In the data rows, 128 means zero.
Here are some points, one per row:
[ 88 157 114 162 198  66 125 170 128 203 115 133  94 155 156 105  77  97
 135  83 154  81  51 119  64 108 160  96 149 131 140 143 105 104 172 128
 142 192  58 147 197 175  92 107 179 157 194 104  50 105  62 136 113 156
 215 134  93  88 114  88  92 131  62 100]
[ 26 146 116  98  79 138 142 122 130 163 130 128 109 185 123 164 125  63
 102 150  88  78 230 142 165 117 103  85 173 160 145 190  56 142  78 178
  96 141 113 115 127 136 141 159 182 110 121  95 148 136 150  82 100 115
 191 106 105  41 138  78 153 174 101 116]
[224 137 160 153 150 133 131 102 125 159 130  96 150 105 119 124 118 160
 133 134  92 148 120 112 146 158 121 215 161 142 156 136 208  82 145 109
 148 114 159 115 101  39 132 136  84 155 206 178 164 133 119 163 162  95
  68 148 106 123 118 117 103 153 130 101]
[134 118 142 141 137 144 131 122 114 135 124 162 147 181 133 100 122 110
 119 142  43 129 159 131 126 139 182  86 146 107 138  81 119  88 103 139
 166  91 121 101  81  95 140 159 167 143 114 163 155 128 129  92  80 153
 134 143 107 147 145 153 121 103 170 145]
[ 79 157 117 110  70 156  82 117 123  48 134 110 138 172 125 100 165   0
 143 150  77 138 161 163 117 101  73 142 183 140 151 192 130 150 105 182
  78 108 109 165 187 195 151 108 181 130 146  82 170 143 140  90 101 170
 157 127 134 103 101  89 149 195 146 153]
[140 111 122 108 115 168 116 115 143 133 146  48 131 143  88  91 157  98
 168 115  48 112 140 127 106 153 124 138 143 136 128  87 155 105 144 103
 172 104 215 100  96 124 179 132 162 123 200  73 182  67  61  85 106 115
  59 154 109 142 108  80 109 145 138  58]
[115  82 105 130  91 180 153 158 154 111  87 192 205 200 147  39  93 154
 157 157 133 192 140 157 176 172 196 120  83  99 108 105 161 130  85 114
 162  97 170 123 155 103 138 105 164 134 198 174 155 237 111  74 100 109
 212 123  97 135  91 157  77  91 151 142]
[102  76 109 164 156 131 132 120 118 140 190  56  93 112 131 122 129 128
 147 128 131  87 162 134 106 187 108 118 108 171  93 130 197 166  95 176
 161  91 158 123 113  87  97 186 114 108 175 185 160 106  59 122 150 127
 124 168  87 142 154 132  85 163 119 119]
[131 100  35 108 105 143 221 200 101 157 112 212  59  98 113 171 152 126
  76 154 102 234  68  87 152 105 106  80 118 218  96 117 157 160 133 196
 157 162 162 171  76 193 141 164 130 130 205  69 125 131 126 145 166  73
  49   2 112  57  63 134 104  92 153 204]
[101 124 142 154  82  99 255  52  95  90 116 127 102 138  79 136 221 109
 103 130 230  20 166 141  79 156  55   7  35 183 112 188 147 122  31 165
 168 129 189 139  60  79 135 232 136 194 117 190  24 127 182 138 149 137
  92  79  70  49  34  27 181 118 176 137]
[172 122 119  56 111 167 221 143 131 102  26 122  12 147 182  85 138 127
 116 113 165 108 117 144 213 107 133 175 100 121 103  91 159 101 112 125
  85 137 112 110 169  15 119 141 163 124 160 176 133 201 168 133 142  93
  99 116 117 198 110 207 168 153 123  90]
[179 110 162 151 131 112 155 156  89 120 129 176 167 156 144  89  77 153
 114 136  81 157 125 142 114 111 215 135 160  84 163  85 138 104 143 120
 139  97 100  90  74  81 111 133 110 163  84 158  89 165 117  95  97 150
 122 140  83 154 133 160 117  75 176 199]
[189 139  71 149 174  95  69 181 135  80 139 178  78 158 104 151 194 136
 176  58 131 190 173  44 142 131 161  95 103 160 147 141 137 239 143 111
  85  99  59  59 135 158 118 136 129 162 147 112 113 100 129  78 168  83
 127  84 123  80  86 143  78 155 161 108]
[ 78 110 140 115 176 130 125 136 158 154 109 128 146 177  91  75 141 107
 136 120  69 118 136 137 117 156 144 132 144 162 126 125  89 116 108 115
 181 101 131 116 116  89 176 163 131 125 160 130 185  92 126  94  84 154
  99 141 120 170 135 112 141 137 172 102]
[161 234 111 156  87 150 156 112 128 208 160 124 171  56  99 103 100 147
 122 114  97  94 206  98 123 201 156 148 107 144  51  89  62 168 150 125
 222 195 164 155 255  95 140 136 197 158 107  82 195 205 145 115 173 155
  98 136 177 128  67 102  81 129 131 188]
[136  90  88 100 118 127 105  19  84 152  97 175 106 185 142 113  94  85
 135 139 184 136 150 142 110 106 112  88  73 105 171 123 160  96 138  86
 147 166  86 105 200 143 177 108 202 151 192 139 113 190  43 109 150  93
 174 117 170 144  66 115 106 166 102 165]
[106  92  48 159 157  74 155 255 121 108 140 147 145 112  91 105  63 170
 142 125 119 176 126  91  81 140 164 202  88 128 113 206 185  61  81  74
 190  87 183 205 241  98  72 127 169  95 255 105 138  91 119 149 179  80
 233 128  41  50  60  67 146 190  89  57]
[209 191 149 104  44 104 176 202  34  80 108 142 103 155  95  78  77 133
 146 234 130  96  91  76  95 255  95  36 135 156  71  75 116 102 238 108
 181 119 205  55  87 143 114 159 116 112 110 194  99 173 144 112  90 154
 197  97 126 126 234  84 165 131 173  75]
[158 111 125  81 114 178 180 180 136  77  46  91  41 148 177 114 168 117
 106 116 120  58  96 118 193 128 138 120 129 107 117  98 144  91 142 126
 127 129 121 113 203  95 107 119 191 112 169 112 127 161 164  95  74 104
  64  99  91 195 113 158 167 123 124  77]
[132 255  48 115 107 201 251 115 187 125 191  96 140 255 126  62 215  61
 139 122 170  64  42 129 108 146 135   4 193 140 187 188 112 134 119 154
  98  67 134 181 147  97 144 199  80 162  89 190  83 166 162 131  98 129
 125 184  51  28   0 104  70 154 147 142]
[186 102 151  55 171  94 120 160  61 179 126 144  64 131  86 191 170 159
 195  85 159 125 161  78  91 149  67 111 141  71 151  79 121 241  18 124
 115 162 138 106 107 102 209 145 143 202 152 181  76 100 141 161 125  83
 174  19 167 168 135  38  75 124 143  91]
[202 177 174 153 111 117 122 146 133 103  63  87 161 137 100 214  50 168
  84 127 154 121 105 127 166  68  73 236 179 140 197 164 137 119 146 116
  93 166 155 126 117  81 163 116  58 183 145  83 154 185 121 105 170  58
 133  82  97  45  70 106 126 160 105 103]
[128 182  93  74 131 115 164 244 140 255 105 163  80 146 101 175 130 106
 111 104 147 227  23 137 172 114  76  91  94 202 105 153 128 164 141 186
 156 149 168 146 110 165  98 172 121 154 147  73 112 124 155 144 155 100
  81  20  80 131 150 113  71  90 154 152]
[100 166 119 144 139 135 129  86 153 204  71 162  89 195 120 135  74  80
 138  62 184 147 118 167 115 104 124  81  95 114 145 122  91  98 141  90
 110 209 126 114 143 113 166 101 177 146 180 168 144 164  77 116 156 142
 211 168 235 161 105 152  94 133  73  72]
[108 115 128 117 182 145 141 125 143 208 136  86 154 155  75 120 124 106
  91 116 147 133 168 125 137 175 109 189 122 162 100 198 155 143 107  94
 151 100 155 109 102  59 197 157 133 108 214 136 163  95 139 128 123 117
 123 172 129 171 124 136 149 168 155  86]
[ 50 147 164  80 169 101 132  97 171 113 156 158 174 112 165 128 177 150
  62 171 181 117 170 123 170 124  66 114 103 206 109 169 133 131  63 198
  70 155 101 101 111 121 121 150 139 140  63 202  64 157 204  80 101 203
 218 114  99  79 142 164  90 135  46 157]
[149  82 106 124 138 191 113  26 131 188  70 177 107 123 137 126 164  90
 122  90 148 126  53 192 114 147 111 102 111 121 133 158 123 123 156 164
 166 183 130 129 164 119 161  83  66 177 173 104 101 195 110 107 135 111
  53 140 158 164 130  91  73  96  62 151]
[125 204 159 219  41 129 119 156 219  52 121 140 158 213  78 100 142 140
 227  74 176  74  66 143  98   0 162 198  94 124 214 177  97  89 187 153
 138  92 230  91 103  83 117 128 235 252 170 166  64 163 122 141 108   8
 119  45 185 144  96 160 108 115 169 175]
[120 157 155 127  67 114 146 139 157  81  81 110 151 146 101 128  75 145
 174 105 115 122  92 175 131  31 113 169 159 109 143  50  96 144 129 156
  80 165 156  77 107 137 141 106  92 190  76  69 123 153  73  54 135 129
 142  72  81  40  99 120 111 109  96 135]
[165 115 148 160  96 123 143 158 127 118 127  93 136 147  94 113  69 143
 164  76 109 108 128 163 131 127 155 149 121  98 133  48 180 132 139 109
 138  90 178  94  75  82 139 135  88 158 170 122 174 125  56  85 144 119
  86 146 106 155 120 124  87 115 144 131]
[ 95 114 127 108 142 114 134 123 126 145 164 155 139 149 113  80 149 107
 129 142  65 103 169 118 130 173 146 103 146 147 129 125 140  89 119 125
 156  78 109 102 122  97 135 158 139 113 163 169 152  92 148 113  90 162
 103 146 114 146 152 106 133 149 137 146]
[204 232 165 146 152  74  80 130 134 116  37 198  93 179 165  80 116  70
  94  60 120  34 120 107 159 186 147  64  78 172 146  80 139  61 188 105
 130 153  89 155 103 123 152 107 159 223 231  95 144 169 141  86 142 155
 177 155 148 100 118  61  36 151  70  57]
[132  85 111 142 133 161  99  75 106 174  77 124 113 109 142 140 135 131
 168  79 177 153  44 147 101 142 194  90 166 114 173 177  94 118 195 150
 177 201  92 133 206 206 130 130  95 110 168 131  60 126 104 130 134 127
 134 156  91 110  83  87 113 158  54 154]
[171 119 153 147 148 143 140 122 123 164 115 131 169 156 106 116 107 133
 111 134  85 145 135 127 139 146 152 172 165 117 151 138 151 103 134  99
 154 106 131 100 100  64 160 131 110 146 174 148 155 139 129 123 109 115
  86 141 116 150 120 131 135 119 171 129]
These points spread out most along one direction. Take the direction at right angles to it along which they spread out most. Go by this last direction. For each point below, how far along it does it lie, from 0 to 99? 50 is the average, and the first point above lies past it. One standard deviation of the points above along it is 16.
[106  92  48 159 157  74 155 255 121 108 140 147 145 112  91 105  63 170
 142 125 119 176 126  91  81 140 164 202  88 128 113 206 185  61  81  74
 190  87 183 205 241  98  72 127 169  95 255 105 138  91 119 149 179  80
 233 128  41  50  60  67 146 190  89  57] : 56
[149  82 106 124 138 191 113  26 131 188  70 177 107 123 137 126 164  90
 122  90 148 126  53 192 114 147 111 102 111 121 133 158 123 123 156 164
 166 183 130 129 164 119 161  83  66 177 173 104 101 195 110 107 135 111
  53 140 158 164 130  91  73  96  62 151] : 70
[224 137 160 153 150 133 131 102 125 159 130  96 150 105 119 124 118 160
 133 134  92 148 120 112 146 158 121 215 161 142 156 136 208  82 145 109
 148 114 159 115 101  39 132 136  84 155 206 178 164 133 119 163 162  95
  68 148 106 123 118 117 103 153 130 101] : 41
[132 255  48 115 107 201 251 115 187 125 191  96 140 255 126  62 215  61
 139 122 170  64  42 129 108 146 135   4 193 140 187 188 112 134 119 154
  98  67 134 181 147  97 144 199  80 162  89 190  83 166 162 131  98 129
 125 184  51  28   0 104  70 154 147 142] : 38
[132  85 111 142 133 161  99  75 106 174  77 124 113 109 142 140 135 131
 168  79 177 153  44 147 101 142 194  90 166 114 173 177  94 118 195 150
 177 201  92 133 206 206 130 130  95 110 168 131  60 126 104 130 134 127
 134 156  91 110  83  87 113 158  54 154] : 78
[179 110 162 151 131 112 155 156  89 120 129 176 167 156 144  89  77 153
 114 136  81 157 125 142 114 111 215 135 160  84 163  85 138 104 143 120
 139  97 100  90  74  81 111 133 110 163  84 158  89 165 117  95  97 150
 122 140  83 154 133 160 117  75 176 199] : 40
[108 115 128 117 182 145 141 125 143 208 136  86 154 155  75 120 124 106
  91 116 147 133 168 125 137 175 109 189 122 162 100 198 155 143 107  94
 151 100 155 109 102  59 197 157 133 108 214 136 163  95 139 128 123 117
 123 172 129 171 124 136 149 168 155  86] : 33
[ 95 114 127 108 142 114 134 123 126 145 164 155 139 149 113  80 149 107
 129 142  65 103 169 118 130 173 146 103 146 147 129 125 140  89 119 125
 156  78 109 102 122  97 135 158 139 113 163 169 152  92 148 113  90 162
 103 146 114 146 152 106 133 149 137 146] : 28
[189 139  71 149 174  95  69 181 135  80 139 178  78 158 104 151 194 136
 176  58 131 190 173  44 142 131 161  95 103 160 147 141 137 239 143 111
  85  99  59  59 135 158 118 136 129 162 147 112 113 100 129  78 168  83
 127  84 123  80  86 143  78 155 161 108] : 58
[209 191 149 104  44 104 176 202  34  80 108 142 103 155  95  78  77 133
 146 234 130  96  91  76  95 255  95  36 135 156  71  75 116 102 238 108
 181 119 205  55  87 143 114 159 116 112 110 194  99 173 144 112  90 154
 197  97 126 126 234  84 165 131 173  75] : 26
[ 78 110 140 115 176 130 125 136 158 154 109 128 146 177  91  75 141 107
 136 120  69 118 136 137 117 156 144 132 144 162 126 125  89 116 108 115
 181 101 131 116 116  89 176 163 131 125 160 130 185  92 126  94  84 154
  99 141 120 170 135 112 141 137 172 102] : 33
[131 100  35 108 105 143 221 200 101 157 112 212  59  98 113 171 152 126
  76 154 102 234  68  87 152 105 106  80 118 218  96 117 157 160 133 196
 157 162 162 171  76 193 141 164 130 130 205  69 125 131 126 145 166  73
  49   2 112  57  63 134 104  92 153 204] : 54
